z_915: [-4.162, -3.689, -0.949, -1.667,  0.027, -3.888, -8.683,  2.016,  4.641,
  0.457,  0.849, -0.129,  4.507,  2.347,  6.150, -0.333,  2.093,  3.356,
  2.603, -6.778]
z_649: [-3.967, -4.065, -5.075,  2.634,  4.487, -4.574, -2.027,  3.977, -3.223,
 -4.984, -5.489, -5.546, -3.884, -5.212, -0.807, -4.758, -1.529,  4.866,
 -0.956, -1.350]
z_792: [-1.172, -0.784, -2.775,  1.095,  2.691,  0.469, -6.221, -2.814,  5.464,
  4.448,  2.899, -1.524,  4.987,  4.307,  3.009, -1.907, -1.439, -1.204,
 -1.301, -1.244]
z_490: [-2.939, -2.866,  4.962, -5.982, -6.253, -3.591, -3.745,  3.760,  2.500,
 -1.134,  0.579,  4.463,  2.569,  1.562,  5.237,  5.166,  6.733,  3.451,
  6.920, -6.185]
z_543: [ 2.305,  2.277,  6.914, -4.418, -6.474,  1.585,  3.425, -1.063,  0.253,
  0.955,  2.042,  6.024,  1.265,  2.269,  0.091,  5.989,  3.527, -2.568,
  3.136,  0.355]
z_44: [ 6.347,  6.303, -0.715,  2.673,  1.774,  7.238,  3.799, -8.803,  3.375,
  7.942,  6.056,  0.951,  3.803,  6.437, -2.541, -0.432, -3.552, -8.919,
 -4.035,  5.556]
z_345: [-0.424, -0.235,  8.833, -7.505, -9.436, -1.650,  0.977,  2.337,  0.155,
 -0.978,  1.415,  7.363,  0.789,  0.988,  2.457,  8.651,  7.749,  1.017,
  7.150, -3.339]
z_852: [-1.402, -1.613,  5.726, -4.875, -5.969, -3.227,  2.202,  5.169, -3.645,
 -5.489, -2.699,  4.056, -3.275, -3.796,  0.507,  5.049,  5.550,  3.570,
  5.241, -2.909]
chg z_792: [-1.171, -0.784, -2.775,  1.095,  2.691,  0.469, -6.221, -2.814,  5.464,
  4.448,  2.899, -1.524,  4.987,  4.307,  3.009, -1.907, -1.439, -1.204,
 -1.301, -1.244]	1, [-1.172]
chg z_792: [-1.172, -0.785, -2.775,  1.095,  2.691,  0.469, -6.221, -2.814,  5.464,
  4.448,  2.899, -1.524,  4.987,  4.307,  3.009, -1.907, -1.439, -1.204,
 -1.301, -1.244]	2, [-0.784]
chg z_543: [ 2.305,  2.277,  6.914, -4.418, -6.474,  1.585,  3.425, -1.063,  0.253,
  0.955,  2.042,  6.024,  1.265,  2.269,  0.091,  5.990,  3.527, -2.568,
  3.136,  0.355]	16, [5.989]
chg z_490: [-2.939, -2.866,  4.962, -5.982, -6.253, -3.591, -3.745,  3.760,  2.500,
 -1.134,  0.579,  4.464,  2.569,  1.562,  5.237,  5.166,  6.733,  3.451,
  6.920, -6.185]	12, [4.463]
chg z_543: [ 2.304,  2.277,  6.914, -4.418, -6.474,  1.585,  3.425, -1.063,  0.253,
  0.955,  2.042,  6.024,  1.265,  2.269,  0.091,  5.989,  3.527, -2.568,
  3.136,  0.355]	1, [2.305]
chg z_44: [ 6.347,  6.303, -0.715,  2.673,  1.774,  7.238,  3.799, -8.803,  3.375,
  7.942,  6.056,  0.951,  3.803,  6.437, -2.542, -0.432, -3.552, -8.919,
 -4.035,  5.556]	15, [-2.541]

z_490: [-1.542, -1.805,  0.084, -1.381,  1.802, -5.023, -0.851,  0.922,  1.077,
 -0.308, -2.745, -0.317, -1.195,  2.060]
z_649: [ 3.852, -3.033,  0.740,  2.544,  2.027,  0.120,  0.626,  0.309, -4.824,
  1.650, -2.385, -0.395, -1.240, -0.619]
z_792: [-3.005, -0.283,  0.609, -8.835, -1.433, -2.051, -0.968,  4.355, -4.728,
  3.745, -2.152, -0.144, -0.571, -1.123]
z_852: [ 3.774,  1.127, -0.352,  2.367,  4.017,  3.607,  0.362, -2.244, -1.667,
 -2.083,  0.447,  0.506, -1.286,  1.910]
z_44: [-3.826, -2.846, -0.962, -9.362,  1.701, -2.859,  0.546,  1.555,  2.316,
 -3.094, -1.736,  0.357,  2.864,  3.622]
z_915: [-1.542, -1.805,  0.084, -1.381,  1.802, -5.023, -0.851,  0.922,  1.988,
 -0.308, -2.745, -0.317, -1.195,  2.060]
z_345: [ 1.453, -0.300,  0.360, -4.479, -2.165,  3.787,  0.141, -3.290, -1.843,
 -4.962,  2.196, -0.132,  3.865,  1.431]
z_543: [ 0.638,  0.552, -0.720,  0.079,  4.119, -4.219, -1.884, -2.750, -1.637,
  0.058, -2.447, -0.038,  4.350, -0.672]
chg z_44: [-3.826, -2.846, -0.962, -9.362,  1.700, -2.859,  0.546,  1.555,  2.316,
 -3.094, -1.736,  0.357,  2.864,  3.622]	5, [1.701]
chg z_852: [ 3.774,  1.127, -0.352,  2.367,  4.017,  3.607,  0.362, -2.244, -1.667,
 -2.083,  0.447,  0.506, -1.285,  1.910]	13, [-1.286]
chg z_792: [-3.005, -0.283,  0.609, -8.835, -1.433, -2.050, -0.968,  4.355, -4.728,
  3.745, -2.152, -0.144, -0.571, -1.123]	6, [-2.051]
chg z_792: [-3.005, -0.282,  0.609, -8.835, -1.433, -2.051, -0.968,  4.355, -4.728,
  3.745, -2.152, -0.144, -0.571, -1.123]	2, [-0.283]

z_852: [ 1.990, -9.782, -0.774,  3.603]
z_859: [-2.948,  5.097,  1.085,  7.185]
z_44: [ 1.459,  9.863,  1.085, -1.572]
z_556: [-5.212, -8.014, -1.499, -1.925]
z_885: [-0.481, -6.568, -2.249, -3.341]
z_345: [ 8.006,  0.143, -1.328,  1.530]
chg z_859: [-2.948,  5.097,  1.084,  7.185]	3, [1.085]
chg z_44: [ 1.459,  9.863,  1.085, -1.571]	4, [-1.572]

